Which row each row swaps with, under one turn or mirror
k305: [  1 -28   6  -4  -9  -9   0  -8  -4  23 -23  15  -6  -7 -16 -10]
k44: [ -8 -10  10   9  -6  -7  -8 -13  -2  35 -17  23   1   8  -8   2]
k501: [ 13 -16 -12  14  -5 -19  10  20  -5  10  16  25 -28  27  10 -22]
k431: [ 21   4 -21   5   1 -10 -19  -9  -2   7   4   1 -22  18  -3 -21]
k557: [ -6 -26  15  -8  -9 -14   9  -4   9  31 -17  12 -11  -9 -10 -15]
k744: [ 23   0 -22   8  -2 -11 -16  -4  -8   4   3   3 -27  17  -1 -15]
k99: [ -7 -13 -20 -12  13 -18  19  -2  11  24  23  12 -33 -11  15   9]
k188: [-17 -26   2  -3 -22 -14  -3  -5 -10  29 -10  17 -11  -2 -16  -8]
k426: [ 11 -19 -10  11  -5 -19  12  17  -2  13  20  25 -29  29  14 -20]
k978: [ 10 -18  -7   8  -5 -15  11  18  -3   9  18  22 -26  28  17 -17]
k296: [-11  15 -14  -2  -8 -19  15  -8  19  22  18  18 -42   8  19  12]
k490: [-11 -25  14   5 -11 -13   2 -15   8  34  -8   3 -18  10 -22 -11]
k357: [  8 -19  -9  11  -9 -18  10  20  -7   7  17  26 -33  27  12 -16]
k384: [-11 -14 -11  -7   0 -14  16  -7   6   7  26  21 -26  -8  25  18]
k138: [-15  -6  -5 -10   8 -20   7  -1  18  24  18   6 -33  -6  27  12]
k667: [ -3 -25  17  -1 -14 -16   2  -3  -5  20 -11   9   0  -5 -15   1]
k527: [-13  -7 -19 -19   1  -4   3  -4  14  24  28   7 -25  -8  18  10]
k662: [-12 -20   8  10 -22  -6  12 -10   2  26 -19  24 -11  -6 -13  -2]
k72: [-14   4 -12  -4   4 -19   6   8  15  22  16  26 -35  -6  16  20]
k834: [ -9  -8   0 -17   1  -7   9   1  26  17  18  -1 -44   2  14  12]
k408: [ 22   3 -22   7   0 -12 -18  -2  -5   9   4   2 -23  19  -2 -20]
k529: [-13   0 -16 -26   8 -14   9  -2  11  26  21  21 -31   1  18  11]
k444: [ 10 -17 -10  14  -6 -19   9  20  -7  12  20  22 -34  29  11 -16]
k48: [ 22   3 -23   6  -2 -12 -20  -6  -7   2   1   2 -29  18  -2 -11]
k801: [-16  -2 -14  -5  11 -19  11  -1  19   8  22  14 -16  -4  20  20]
k725: [  9 -18 -10  14  -7 -17  10  18  -3  13  18  25 -30  29  13 -21]
k758: [-20 -16  13   3 -16 -20   5 -13  -2  29  -9  26 -12  -4 -14 -14]
k51: [ -5  -2  11   7 -24  -9   4 -16   4  27 -20  21 -10  19  -6  -7]
k359: [-16 -20  17   5 -10 -19  -6 -10  -1  27 -20   9 -10  -2  -8  -6]
k122: [-11   4 -19  -6   1  -6  15  -9  21  22  18  12 -29 -13  17  12]
k643: [ -5 -14  -7 -13  10 -18  14 -12  12  22  15   3 -39 -15  13  18]
k669: [-10 -17   4  -8 -11 -15  -1 -12 -11  29 -18  26 -10   7 -16  -4]
k267: [ 24   0 -21   5  -2 -12 -19  -6  -8   4   2   2 -27  16  -6 -13]
k690: [ -7  -7 -10 -13  10 -21  14   1  16  21  28   2 -23 -15  11  11]
k956: [-10 -13  -2   2 -12 -19  -3 -14   3  20 -11  17   3 -12 -16 -17]
k778: [ 18   5 -22   8   3 -17 -19  -7  -7   9   3   0 -29  13  -6 -17]
k257: [-10   4  -5 -19   1  -5   3 -16  11  15  21  15 -30 -11  22  13]
k972: [ 11 -22  -9  12  -8 -18  11  17  -8   9  14  25 -31  30  17 -14]
k368: [-14 -17   5  10  -7 -24   2  -9  -1  14 -14  17   8   0 -13   1]
k780: [ 20   4 -22   6   3 -15 -19  -3  -3   7   0   3 -21  15  -3 -22]

Swapped with k296: k51
Swapped with k490: k834
Swapped with k384: k956

Which row each row swaps with, under one turn or mirror
k339: [-19 -19   6   3  -1 -18   9  -5  13 -27  11  13  -7 -43  19  13]
k760: [ 14 -13   4   3  -5  -7  -7  21   2  -2   0  11   8 -10  18   6]
k914: [ -4 -16 -19   6 -23  -3  -8  34 -42 -26  27   6  19 -29  14  16]
k754: [  0 -24  -2   1  21 -18   7   6  -8 -36 -10  22   6 -43  17   3]
k330: [ 14 -15   6  -6 -14 -10   4   3  -2 -42 -20  15   1 -39   2  10]
k833: [ -6 -15   0   1  14 -11  15  10 -28 -50  15  20  26 -44  20  15]
k980: [ 23 -10 -12   6   7  17   1  15  -5 -37  15  12   3 -13   9  20]
k851: [ 22 -17  -5   4  21  -9   4  15 -19 -12   0  16   7 -41   9   8]
k621: [-14  -6 -16   3 -10  -3  -8  26 -20   1  22  16  14 -41  28  11]
k149: [ -9  -8 -15  13 -30  -6  -6  13  -4 -28  32  18 -11 -15  -2  24]
k479: [-26 -25 -15   5  -2   6   4  23  -4 -25  17  13   8 -62  12  24]
k627: [ 24  -8 -24   2  -4   5   9  23 -35 -29  21  17   1 -38  18  20]
k282: [-28 -14   5  -2 -32  -7  -5  11  -8 -28  10  16   5 -53   3  25]
k175: [  5 -29   5   7 -37  -7   3  13 -19  -2  -5  15   6 -39  21  23]
k123: [-10  -3 -10  14 -24   1  -3  32 -30 -42  24   1  19 -32  19  -2]
k452: [-24 -27   6   7 -12 -11  -6  17 -25 -32  30  22  13 -11  28  18]
k414: [ 10 -26  -7   2 -40 -14  -3   9  -3 -60   7  17   5 -40  13   4]
k908: [ 25 -26  11   4 -19  -9  -8  11 -36 -37   2  16   4 -15  19  22]
k248: [ -9 -22   2   2 -26  -5  -8   8   9  -1   5  13   2 -52  12  17]
k483: [ 18 -28 -17  14 -41  -6  -7  31 -12 -42  17  14  11 -45  11  11]
k573: [  9 -21   0   0   8  -4   4   2 -38 -13   7  10   5 -34  21  -9]
k371: [  0 -20  16   2   3   5   0  21  -8 -52   9  15   6 -61   8  20]
k773: [ -7 -21  -5   3   3  -5  -4   7 -14 -64  30  15   4 -45  18  12]
k577: [-27 -33 -17  12 -10  -9   5  28 -18 -23  27  14   2 -48  14  -2]
k883: [ 14  -9  -6   8 -23 -31 -18  -2  -9  -8  12  23  14 -31  12  16]
k270: [  4 -26   8  -8   9  -8   4  10   8 -20  22  24   0 -35  24  35]
k622: [  9  -6   7  -6 -28 -16 -14   1  -2 -15  14  25  13 -43   9  35]
k761: [  6  -6   4   7 -18 -20   4  19 -15 -51  -6  18  11 -54   5  -5]
k43: [ 19 -20 -22   1  -4 -17  -7  18  -9 -12   3  13   3  -4  11   5]
k459: [  2  -1 -14  16 -26 -11  -9  15 -14 -43   0  23   3 -37 -14  -2]
k940: [ 23  -6  15   5  -4   4  -3  13 -16 -52   9  18   3 -24  17  31]
k591: [-11 -21 -12   6  -7   1  10  40 -10 -14  29  23  -4 -35  -2  -3]
k319: [-12 -39  -9   1  10  10  -3  12  16 -20  16  18   6 -32  10  17]
k819: [-10 -36 -15   1  -5 -19 -17  17 -18 -14  22  33  -9 -18  21   3]
k555: [ 18   3   1   4 -12   9  18  13 -12 -38   1  22   3 -15   2   2]
k730: [ 14 -16 -19   5   1  -7  -1  32 -13 -33  -4  17  10 -28  22 -18]
k554: [-20 -20   4   8 -21  -5  -9   7   0 -37  28  17  -8 -15  25  25]
k428: [-25 -23  14   3 -29  12 -13  11 -22 -17  18  20   8 -23  14   9]

Swapped with k330: k282
Swapped with k459: k175
Swapped with k270: k773
Swapped with k591: k573

Which row each row swaps with, under one turn or mirror
k912: [ 16 -12 -10  -4  14   2 -17  -8 -23 -22   7 -20  22  14  14  12   7   2
   6]
k413: [  7 -43  -4 -17  11 -13 -18  -1   3  -4 -23   4  15 -10  30  -7   0 -14
  14]
k884: [ 15   1  -8 -13  17   1  -2   2 -21   0  -5  -4 -38  -3  31 -10  37  -5
  23]
k537: [ 17 -21  -4 -12  17  27  -1   2 -14  -5 -11 -36  16  -7  35  -8  46 -13
  20]
k784: [  8   9   9 -11  17   3   0   1 -13   0  -8  -6 -23  16  29  -2  41   0
  21]
k979: [  5   6 -13  10  20   9 -40  -1 -14  -9  -9 -20  -8 -12  30  -9  26  -6
  17]
k679: [ 21   1  -5 -27  -9 -12 -13  -2 -11   9 -16   8  10  11  33  -6  13 -16
  -1]
k76: [  2  -8  -1  -5  16   4 -11   6 -26  -5  -3 -14 -11  10  48  -4 -20  -2
  16]
k735: [ 20 -13   6 -11   1   2   9 -13 -28   3  -8  11  25 -18  18   1   7 -15
  17]
k401: [  4 -26 -12 -23   6   5  -5  12 -20   2  22 -33  -3 -16  33 -16  23  -5
  32]
k116: [ 29 -17   6 -18   5  -1 -12  16 -21  12 -40  -3  -1   0  41 -16  33   2
  13]
k469: [ 11  -2  17 -15  17  -9   4   3   8  11  -7 -23  -8 -10  23  -8  34   9
  23]
k716: [ -1 -37  19  -9  21   1  -7  -7 -24  -7  -5 -17  14   6  24  -6   8  16
  37]
k559: [ 20   4 -21   1  17  15  -9  -1 -29  -6  -6 -12  34 -10  24  -2  26  -8
  11]
k499: [ 10 -16  -2 -13  13  -1 -12   7 -31  -2 -15   4  -6 -17  52 -28  19  15
  36]
k943: [  6 -15  31 -20  17  -4   9  -3 -10  -9  -6 -22  10   1  24  -3  43  -1
  25]
k857: [  7 -39 -11  -3   2  13  -5   3 -25  -7 -22  -7  10  18  21  17  25  -5
  19]
k789: [ 23 -27  -9   0   7  20  -5   6 -23   0  -3 -10  -2   5   5  18  25 -16
   8]
k832: [ 12 -10  -8 -36   5  -1 -20   6  -4   4  -7 -23   2 -10  46 -20  13 -32
  -1]
k271: [  7 -16  -4  -6  25  25  -7   5 -22   9  -3   1 -27 -20  36 -14  22 -13
  21]
k649: [ 16 -34   1   1  20  -8 -27  -1  -9   7  -9   2  20 -23  33  -5  44  -1
  18]
k960: [ 34  -9 -11 -11 -12   7  -3  -9 -23  -5   4 -12   0 -17  20  -5   5 -29
  14]
k362: [ 17 -15  17 -27   7  -2  -5  -1 -20  -2 -12 -21  17 -15  60 -27   3  -6
  22]
k609: [ 15 -14 -15 -28  13 -30  -9   2 -17   1 -14  10 -10  -4  34  -5   1   8
  20]
k942: [ 18 -49 -22 -22  11   8  -7  -2  -1   6  -9   1  -6  -1  34  -5  16 -20
  19]
k423: [  0 -31   6 -26  15  25 -14  -1 -35   3 -12 -18  -9   6  40  -1  43  -7
  20]
k646: [ 28  -2   6 -17   2 -10  -8  -7 -23   5 -13  15  21  -1  26   1  16  -9
  -7]
k202: [ 28  23  -1  -8  15   0   3   4 -28  -1 -19 -30   4   1  30  -5  18 -10
  16]
k982: [ 14 -17  17 -18   9  -4 -15   0 -34  -3  -9   5 -20  -4  39  -5 -15  -7
  21]
k810: [ 15  -9   6 -23  -7   0   3  -1 -30   9  12 -25  18   0  39  -7  -5  -7
   5]
k311: [ 12   3 -11  -2  21 -19 -17 -12 -19  -5   8 -21   3 -28  38 -10  13 -14
  34]
k974: [ 15 -15   3   1 -12 -21 -22  -3 -14  -5 -16   0  18 -12  24 -12  18  14
  28]
k540: [  5 -30 -27 -15  16  15 -28  -1 -17   2  -1 -30   9   0  30  -9  -2 -19
  14]
k543: [ 20 -13 -20 -22  10 -20 -20   1  -8   4 -14 -39 -18  -9  40   1  19  -3
  18]
k612: [ 13  -3 -15  -7  40   1 -12   1 -14  -4  -8  -4   3   5  14  18  32   2
   4]
k955: [ 23 -27  -7 -12   9 -14  -6   1 -25   3  -2 -42  10  -4  35 -13 -12  -8
  18]
k946: [  1 -24  19 -29  20   7 -27  -5 -30  -4   1  -9  33 -11  36  -1  20  -9
  13]
k125: [ 12  -1  -2 -35  10  -8 -24 -11  -1   9 -28 -13  10 -13  31  -3  21 -25
   7]
k86: [  8 -38  -8 -20  13  -4 -29   5 -21 -14  -7  -5 -20   8  41 -14  10  13
  24]
k742: [ 12 -43  10  -9  36   9 -24  -3 -28  -4 -24 -30   4   5  31   1  31  -3
  19]
k740: [ 20 -14  20 -13  24 -18 -21  -7 -12   0 -21 -22  17  -1  31  17  27  13
   4]
k142: [ 19 -24  33  -5  18  19 -16  -4 -24  -5  -8   8 -16 -11  32  -8  28  -2
  17]
k610: [ -1 -11  -1   4  38   2  -1  -3   1 -16   0 -26  -7  -6  19   2  11 -11
  29]
k62: [ 11 -10  18  -6  38   3   6 -19 -14 -11   8  -8   6   2  31   5  -1  -9
  22]

Swapped with k540: k716
Swapped with k884: k646
Swapped with k979: k974
Swapped with k125: k469
Swapped with k612: k609
Swapped with k810: k423

